Rows are one point carried round by a steady rotation, each followed by how many ticks it has turned.
The counts run from 0 to 429.
4 2 4 -10 27 15 52 -15 -2 0 -7 6 1 -14 6 6 -7 -13 6 7 -4 5 2 7 -30 20
 -12 0 -4 -17 0 1 -3 -3 5 -5 13 3 21 13 -7 -39 4 -36 -20 11 -6 15 -31 -6
 -9 27 36 9 8 -23 28 12 4 -50 4 26 -19 7 -12 -23 -1 -33 -22 -6 14 -35 15
 35 -15 9 -8 -> 60
19 -3 4 -5 29 9 35 -38 4 10 -26 -27 19 -14 7 8 5 -23 -9 -7 -1 28 -6 2 -4
 19 -2 -10 -4 -15 -11 -15 -31 -31 13 -11 6 4 13 -19 -5 -43 -2 -15 3 19
 -15 27 1 -3 -4 17 20 -1 14 -22 1 11 19 -44 -1 37 -6 1 -13 3 -5 -41 -8 0
 16 -30 8 11 -10 29 -16 -> 130
18 6 7 -19 29 9 50 -29 7 0 -16 -8 19 0 4 17 18 -20 -6 -5 -15 6 4 -1 -7
 18 5 -5 -10 -10 -15 -18 -22 -27 18 -15 -2 8 13 -9 -11 -42 -9 -23 -1 20
 -25 31 -7 -4 8 20 27 -6 15 -13 1 7 8 -43 8 22 -11 5 -13 5 -6 -43 -3 -6
 28 -39 11 20 -9 18 -18 -> 345
11 0 -5 11 16 8 38 -47 -5 10 -10 -4 4 0 9 11 -3 -16 6 -24 11 24 -23 13
 14 19 -6 -3 -37 -24 -25 -6 -14 -18 13 -14 2 -2 9 -10 5 -39 -10 -19 11
 10 11 29 11 13 3 -3 17 -12 5 -20 -12 17 33 -35 22 29 20 -6 -22 -5 -2
 -23 -2 -25 4 -28 19 36 -2 16 -19 -> 415
2 13 -14 -13 13 5 56 -39 -9 -4 -10 14 -1 9 2 11 8 6 9 -21 -4 19 -12 23 3
 20 -3 -10 -33 -27 -16 -9 -3 -8 15 -17 6 10 16 -6 -4 -45 10 -27 6 10 -5
 39 -2 8 6 0 31 -16 -6 -15 4 18 14 -40 27 28 6 5 -18 -20 -3 -21 -4 -13
 -4 -24 23 19 -1 0 -21 -> 95
-4 -8 3 -22 19 12 30 -48 -9 -6 -8 2 3 -2 -4 0 5 -21 8 -20 -9 16 -9 11 -5
 16 -11 -5 -12 -24 -14 -12 -13 -23 6 -13 7 -5 8 -8 1 -22 -19 -23 -1 30
 -5 26 -25 2 3 10 35 -3 2 -34 7 11 12 -43 8 12 20 9 -33 10 -14 -32 6 -8
 4 -33 2 45 -8 26 -18 -> 146
-2 0 6 -12 20 15 52 -24 -10 -4 -7 17 -3 -18 9 -3 0 -15 19 -7 -12 11 -13
 15 -24 14 -24 -7 -14 -32 2 16 1 0 2 -13 21 1 21 6 -7 -41 7 -26 -13 4 3
 25 -28 5 -9 20 33 0 -2 -18 24 11 5 -48 11 18 -6 7 -28 -21 1 -30 -14 -10
 9 -28 13 36 -9 2 -11 -> 62
12 10 6 -18 24 9 54 -42 3 -3 -16 5 15 0 3 9 21 -23 8 -23 -13 16 -9 11 -1
 14 -2 -10 -25 -22 -17 -2 -15 -26 9 -21 1 15 16 -11 -15 -44 -5 -16 14 13
 -12 32 5 0 4 6 22 -12 3 -1 -9 13 18 -40 15 15 -3 2 -20 5 -1 -43 0 -22
 18 -31 11 24 -8 8 -17 -> 333
14 8 14 -2 25 21 63 -25 1 -9 -6 15 11 -8 8 8 6 -12 6 -2 -2 -1 -13 2 -5
 14 -15 -5 -23 -27 -12 7 -1 -7 9 -15 2 -6 11 7 -5 -42 -2 -29 -11 3 -7 34
 -9 15 -7 21 32 -4 23 -13 5 7 6 -42 31 13 -2 -1 -14 2 7 -32 -9 -21 17
 -41 22 30 0 -6 -26 -> 66
23 -1 6 13 23 2 37 -37 7 19 -12 -20 9 -2 15 14 -4 -25 -2 -9 7 22 -12 7 0
 28 4 7 -23 -8 -26 -5 -25 -30 19 -9 4 4 17 -8 -3 -42 -13 -19 2 8 2 14 5
 2 -2 14 6 -5 20 -24 -17 17 33 -31 9 33 2 -4 -8 -10 -3 -33 -14 -16 23
 -35 12 31 -8 28 -6 -> 428
-1 -9 4 -16 16 17 28 -44 -12 -10 -5 6 -1 -8 5 -5 -4 -23 6 -14 -7 17 -12
 12 -5 20 -22 -4 -12 -29 -15 2 -9 -12 5 -13 10 -10 7 -5 5 -25 -15 -23
 -11 23 0 26 -27 7 -2 12 34 6 6 -42 5 11 12 -43 13 13 23 6 -36 7 -9 -32
 -1 -8 5 -37 7 45 -7 21 -18 -> 156
15 -1 -1 15 19 1 34 -29 -3 7 -5 -8 -7 -2 28 9 -22 -11 -5 6 10 19 -11 16
 -15 39 -8 4 -15 -14 -20 3 -9 -3 18 -5 8 -8 15 7 5 -37 -2 -31 -25 8 1 12
 -15 9 -10 14 21 10 16 -45 9 20 19 -39 18 39 -3 -1 -4 -27 -7 -18 -25 -5
 6 -36 14 30 -9 23 -11 -> 183
-2 -7 21 -19 20 28 54 -34 0 -8 -11 2 6 -13 -7 -7 18 -30 16 -17 -1 9 -16
 0 -14 6 -16 -4 -23 -26 -4 6 -1 -23 1 -16 6 6 13 3 -5 -40 -6 -19 0 7 0
 33 -18 1 -5 22 29 0 10 -4 6 6 15 -43 14 8 4 4 -30 9 5 -43 2 -21 11 -27
 16 38 2 0 -18 -> 44
15 18 -7 7 21 8 64 -22 9 5 -11 0 2 1 4 23 3 -4 1 -3 18 10 -4 8 -3 19 9 3
 -31 -6 -13 -9 -7 -13 14 -5 -4 11 19 10 -3 -48 6 -33 3 -3 -4 28 5 1 -4
 10 26 -6 13 -4 9 13 14 -37 23 34 -19 2 3 -17 0 -31 -14 -23 7 -27 31 26
 -2 -5 -20 -> 304
21 2 -7 16 21 -2 37 -36 5 21 -12 -20 8 3 18 21 -14 -16 -7 -5 14 24 -8 9
 1 30 11 10 -25 -5 -23 -11 -23 -21 16 -5 -3 2 14 -3 3 -39 -12 -29 0 10 0
 14 7 1 -5 8 12 -1 16 -26 -9 18 28 -33 10 39 -2 -2 -2 -16 -7 -29 -16 -16
 9 -34 16 35 -11 25 -8 -> 418
14 11 -2 5 22 12 66 -26 4 3 -11 2 6 2 3 13 5 -5 6 -10 17 11 -14 4 -3 15
 4 1 -38 -15 -14 -9 -4 -18 14 -10 -1 11 19 4 -2 -50 9 -29 5 -4 0 36 5 9
 1 8 27 -15 10 0 6 13 15 -38 27 29 -8 -2 -6 -14 3 -30 -13 -23 5 -25 28
 21 5 -8 -21 -> 303
2 -2 -16 0 23 4 35 -30 -14 1 -10 -6 -9 -7 15 11 -21 -2 -5 -3 6 24 -7 17
 -13 27 -7 -9 -5 -18 -6 -6 -11 -1 12 -3 9 -9 15 -2 10 -36 6 -36 -14 21
 -5 22 -21 8 -8 9 34 6 4 -42 25 16 12 -48 12 41 -1 6 -15 -23 -10 -20 -19
 1 -10 -26 13 29 -9 23 -18 -> 390
22 2 3 -9 29 9 38 -46 5 4 -21 -17 20 -5 9 11 7 -24 -10 -14 -3 24 -3 -1
 -2 19 8 -10 -10 -13 -18 -13 -28 -32 11 -13 -2 3 11 -13 -5 -39 -9 -21 8
 20 -17 24 5 1 -1 13 21 -1 17 -18 -7 8 20 -41 9 29 -3 2 -10 11 -6 -44 -1
 -6 18 -30 4 17 -10 27 -21 -> 129
0 8 -18 -24 14 0 38 -59 -7 0 -13 3 0 6 7 5 8 -14 10 -32 -14 27 -9 25 2
 21 5 -13 -25 -15 -20 -2 -17 -16 3 -18 3 10 18 -14 -7 -39 -2 -21 13 20
 -7 24 -1 -1 -3 -7 26 -9 -6 -18 -1 17 21 -45 12 26 3 5 -24 -3 -8 -31 0
 -12 -2 -22 7 28 -10 19 -19 -> 115
-1 -10 10 0 15 17 39 -35 -15 -9 0 3 -2 -5 -1 0 -4 -12 3 -12 5 14 -17 11
 -2 21 -22 -3 -20 -35 -13 -6 0 -12 15 -14 12 -14 9 -4 9 -28 -8 -26 -15
 16 5 36 -23 17 6 19 32 -6 6 -42 4 10 11 -41 25 18 32 -1 -36 -6 -4 -18 2
 -11 6 -37 14 38 4 18 -18 -> 167
-6 10 -12 -9 11 5 58 -37 -8 0 -6 19 -8 6 4 6 1 -5 18 -21 6 12 -16 25 -8
 20 0 -4 -38 -15 -13 8 2 -4 2 -11 2 16 19 10 0 -43 8 -31 5 0 4 27 -11 4
 -7 -4 29 -3 -4 -7 16 19 14 -41 25 24 -7 7 -16 -22 0 -27 -11 -25 -9 -21
 23 42 -4 -4 -14 -> 300
13 -3 17 1 19 0 44 -40 13 17 -12 -31 8 9 8 7 16 -23 0 -7 18 25 -3 4 -8
 30 10 9 -33 1 -25 -19 -18 -40 20 -12 1 16 18 -6 -5 -40 2 -14 0 9 -3 18
 -8 -6 4 18 5 3 13 -11 -8 18 30 -33 14 36 -6 3 -5 -21 -5 -28 -5 -7 20
 -32 11 21 2 13 -14 -> 222
17 -2 11 -14 34 12 44 -23 -1 0 -19 -14 15 -17 6 10 8 -12 -11 5 -9 18 4
 -2 -17 20 -8 -12 7 -20 -4 -13 -20 -20 17 -8 10 -2 15 -14 -8 -41 3 -22
 -13 22 -20 29 -15 1 1 30 28 -4 15 -24 14 4 6 -51 3 29 -6 4 -16 -10 -6
 -34 -11 9 21 -37 7 7 -11 21 -17 -> 357
-14 0 -1 -20 6 -1 46 -49 -5 2 -6 -6 -15 15 7 -10 14 -13 16 -21 8 24 -14
 27 -17 32 4 -2 -43 -5 -25 2 0 -22 1 -13 5 19 19 1 -2 -39 9 -20 -2 4 1
 17 -21 -4 -5 0 19 13 -3 -15 11 20 22 -39 22 30 -6 13 -16 -30 -11 -21 0
 -6 -7 -11 12 31 4 3 -18 -> 1
1 7 -9 -15 16 6 48 -41 -3 8 -17 4 1 -2 4 2 9 -12 21 -27 -13 23 -10 27
 -10 15 -7 -10 -28 -25 -11 6 -8 -14 -2 -19 13 21 26 -6 -12 -53 6 -19 13
 6 4 26 -5 -4 -4 -6 22 -13 -16 -4 6 20 21 -41 3 27 -6 6 -23 -25 -3 -33
 -10 -20 2 -20 13 30 -10 5 -6 -> 320
4 -7 21 -6 27 17 46 -21 2 1 -11 -14 -1 -19 15 -8 2 -22 1 10 10 8 -10 2
 -31 24 -16 0 -9 -7 -7 8 -5 -18 4 -2 10 -2 18 10 -5 -39 8 -24 -25 5 -7
 11 -30 4 -17 32 19 24 26 -24 20 7 10 -45 12 28 -17 7 -10 -13 -2 -34 -17
 0 15 -27 13 21 -4 6 -18 -> 265
6 -3 -5 -19 20 7 43 -50 -1 1 -16 -12 11 4 -5 10 18 -16 -3 -22 -2 25 -6 5
 5 13 3 -8 -21 -17 -17 -23 -19 -33 15 -14 -1 7 11 -16 -2 -35 -10 -18 16
 23 -11 35 -2 -3 11 5 27 -12 1 -15 -4 10 17 -42 12 23 10 4 -25 6 -9 -35
 6 -13 7 -29 8 26 -3 21 -24 -> 127
9 5 7 3 10 -1 44 -51 5 8 -1 -11 2 18 19 5 4 -19 2 -14 12 20 -14 15 4 35
 7 8 -46 -5 -36 -6 -11 -29 18 -12 -4 8 13 -2 -2 -36 -6 -21 2 2 4 17 5 6
 -1 5 5 0 17 -17 -17 21 29 -30 31 28 6 -1 -10 -14 -6 -20 -2 -21 10 -30
 16 29 3 10 -17 -> 210
13 1 18 3 26 22 60 -18 3 0 -11 -5 0 -16 17 -2 4 -16 -1 7 15 6 -12 -4 -23
 22 -12 -1 -22 -10 -11 8 -5 -15 8 -3 -1 2 12 13 3 -42 5 -27 -23 -1 -8 22
 -17 9 -17 30 21 22 35 -20 16 6 10 -43 26 27 -18 4 -6 -9 4 -37 -16 -10
 10 -29 23 22 -2 2 -28 -> 274
0 8 -2 -6 12 14 64 -32 -5 -8 -1 17 -8 5 5 3 3 -8 12 -17 12 6 -18 13 -8
 19 -5 -2 -40 -17 -15 4 4 -9 7 -13 -2 6 15 15 1 -39 4 -33 -4 -2 -1 28
 -13 10 -6 6 32 3 10 -11 10 11 13 -36 38 19 -4 4 -15 -12 1 -28 -6 -26 -5
 -21 25 37 3 -9 -28 -> 291
-5 -17 4 -19 22 12 24 -40 -13 3 -16 -10 2 -16 -1 -3 -3 -19 5 -14 -9 25
 -8 11 -14 15 -17 -9 -1 -27 -4 -2 -18 -20 1 -14 22 -5 17 -17 2 -31 -7
 -16 -7 23 -2 27 -28 -1 0 13 30 1 -2 -34 15 11 17 -48 -7 27 12 7 -35 -8
 -10 -32 -4 3 6 -31 -1 30 -10 29 -8 -> 144
